In the data rows, the value 500 means zero.
Here are some points:
np.array([541, 614, 562, 536, 546, 601, 499, 483, 432, 662, 433, 431])
np.array([845, 444, 527, 535, 525, 181, 406, 590, 875, 66, 567, 324])
np.array([705, 604, 525, 547, 560, 434, 472, 605, 668, 329, 543, 465])
np.array([605, 532, 505, 508, 458, 378, 471, 491, 576, 369, 565, 470])
np.array([324, 366, 466, 461, 472, 500, 516, 462, 403, 527, 535, 556])
np.array([812, 720, 670, 589, 564, 478, 435, 533, 673, 422, 415, 356])
np.array([774, 463, 515, 553, 606, 255, 435, 575, 787, 121, 619, 327])
np.array([632, 642, 581, 540, 516, 613, 469, 474, 497, 615, 444, 417])
np.array([365, 402, 428, 428, 477, 510, 523, 501, 427, 560, 567, 596])
np.array([340, 279, 407, 510, 551, 448, 483, 546, 490, 461, 541, 453])
np.array([199, 341, 379, 449, 458, 552, 583, 460, 419, 704, 491, 582])
np.array([349, 568, 512, 465, 454, 654, 550, 430, 312, 649, 530, 608])
np.array([614, 662, 565, 577, 591, 528, 453, 466, 506, 564, 415, 405])
np.array([633, 566, 539, 534, 483, 411, 470, 519, 537, 375, 522, 477])
np.array([357, 257, 389, 495, 492, 419, 552, 536, 574, 424, 518, 469])
np.array([381, 352, 401, 426, 507, 464, 468, 429, 463, 535, 535, 455])
np.array([563, 583, 546, 452, 506, 454, 518, 559, 566, 415, 541, 564])
np.array([504, 584, 498, 533, 468, 575, 510, 439, 359, 644, 447, 484])
np.array([808, 554, 585, 551, 540, 308, 406, 602, 680, 288, 517, 352])
np.array([441, 520, 556, 458, 451, 491, 628, 522, 487, 521, 570, 598])
np.array([557, 628, 538, 486, 462, 504, 618, 565, 493, 502, 506, 579])
np.array([218, 302, 415, 448, 399, 599, 532, 471, 323, 700, 414, 578])
np.array([496, 557, 554, 468, 466, 484, 510, 493, 486, 470, 576, 566])
np.array([622, 638, 603, 536, 553, 591, 468, 483, 525, 564, 473, 404])
np.array([890, 763, 633, 615, 590, 454, 331, 484, 603, 259, 502, 394])
16 more points follow, each with its number after it:
np.array([352, 342, 444, 488, 464, 520, 501, 515, 461, 520, 458, 512]) 0
np.array([553, 520, 567, 485, 467, 455, 522, 532, 530, 358, 603, 516]) 1
np.array([641, 597, 579, 510, 493, 425, 547, 650, 626, 368, 540, 465]) 2
np.array([546, 498, 503, 531, 505, 415, 496, 542, 510, 350, 574, 503]) 3
np.array([999, 802, 732, 639, 615, 157, 360, 679, 982, 0, 662, 284]) 4
np.array([0, 168, 274, 396, 413, 712, 658, 431, 217, 833, 465, 742]) 5
np.array([542, 651, 583, 539, 528, 586, 383, 475, 446, 507, 498, 493]) 6
np.array([480, 475, 474, 497, 454, 421, 592, 557, 552, 447, 546, 549]) 7
np.array([233, 372, 451, 448, 476, 555, 537, 479, 386, 616, 528, 567]) 8
np.array([644, 494, 547, 555, 534, 384, 468, 496, 554, 344, 575, 452]) 9
np.array([369, 516, 506, 387, 442, 580, 635, 468, 392, 653, 478, 605]) 10
np.array([780, 578, 593, 620, 532, 282, 449, 570, 735, 308, 472, 383]) 11
np.array([583, 603, 567, 529, 536, 595, 509, 430, 492, 582, 421, 499]) 12
np.array([433, 395, 492, 541, 563, 573, 431, 475, 420, 669, 396, 418]) 13
np.array([372, 481, 423, 480, 461, 553, 488, 484, 455, 569, 516, 539]) 14
np.array([311, 520, 423, 428, 486, 709, 488, 400, 268, 785, 508, 610]) 15
Which of these numbered points is nearest to each point below, ignoring the 3 directions in which the first points spread most? Its number follows each.
np.array([570, 580, 565, 514, 524, 518, 411, 445, 482, 492, 507, 515]) > 6
np.array([449, 439, 427, 446, 488, 439, 447, 464, 446, 447, 565, 562]) > 15
np.array([513, 628, 512, 558, 511, 692, 493, 450, 425, 676, 374, 483]) > 5
np.array([362, 435, 471, 388, 495, 479, 573, 475, 469, 549, 464, 569]) > 10
np.array([644, 638, 541, 589, 533, 593, 463, 486, 490, 620, 393, 435]) > 7
np.array([271, 274, 425, 477, 459, 530, 472, 456, 410, 529, 505, 497]) > 1
np.array([129, 312, 361, 413, 379, 621, 629, 529, 346, 704, 514, 644]) > 2
np.array([544, 599, 550, 501, 525, 623, 507, 404, 387, 529, 541, 532]) > 9
np.array([163, 366, 376, 503, 515, 682, 485, 432, 273, 728, 413, 606]) > 6
np.array([0, 321, 302, 402, 348, 829, 527, 331, 0, 999, 389, 704]) > 15
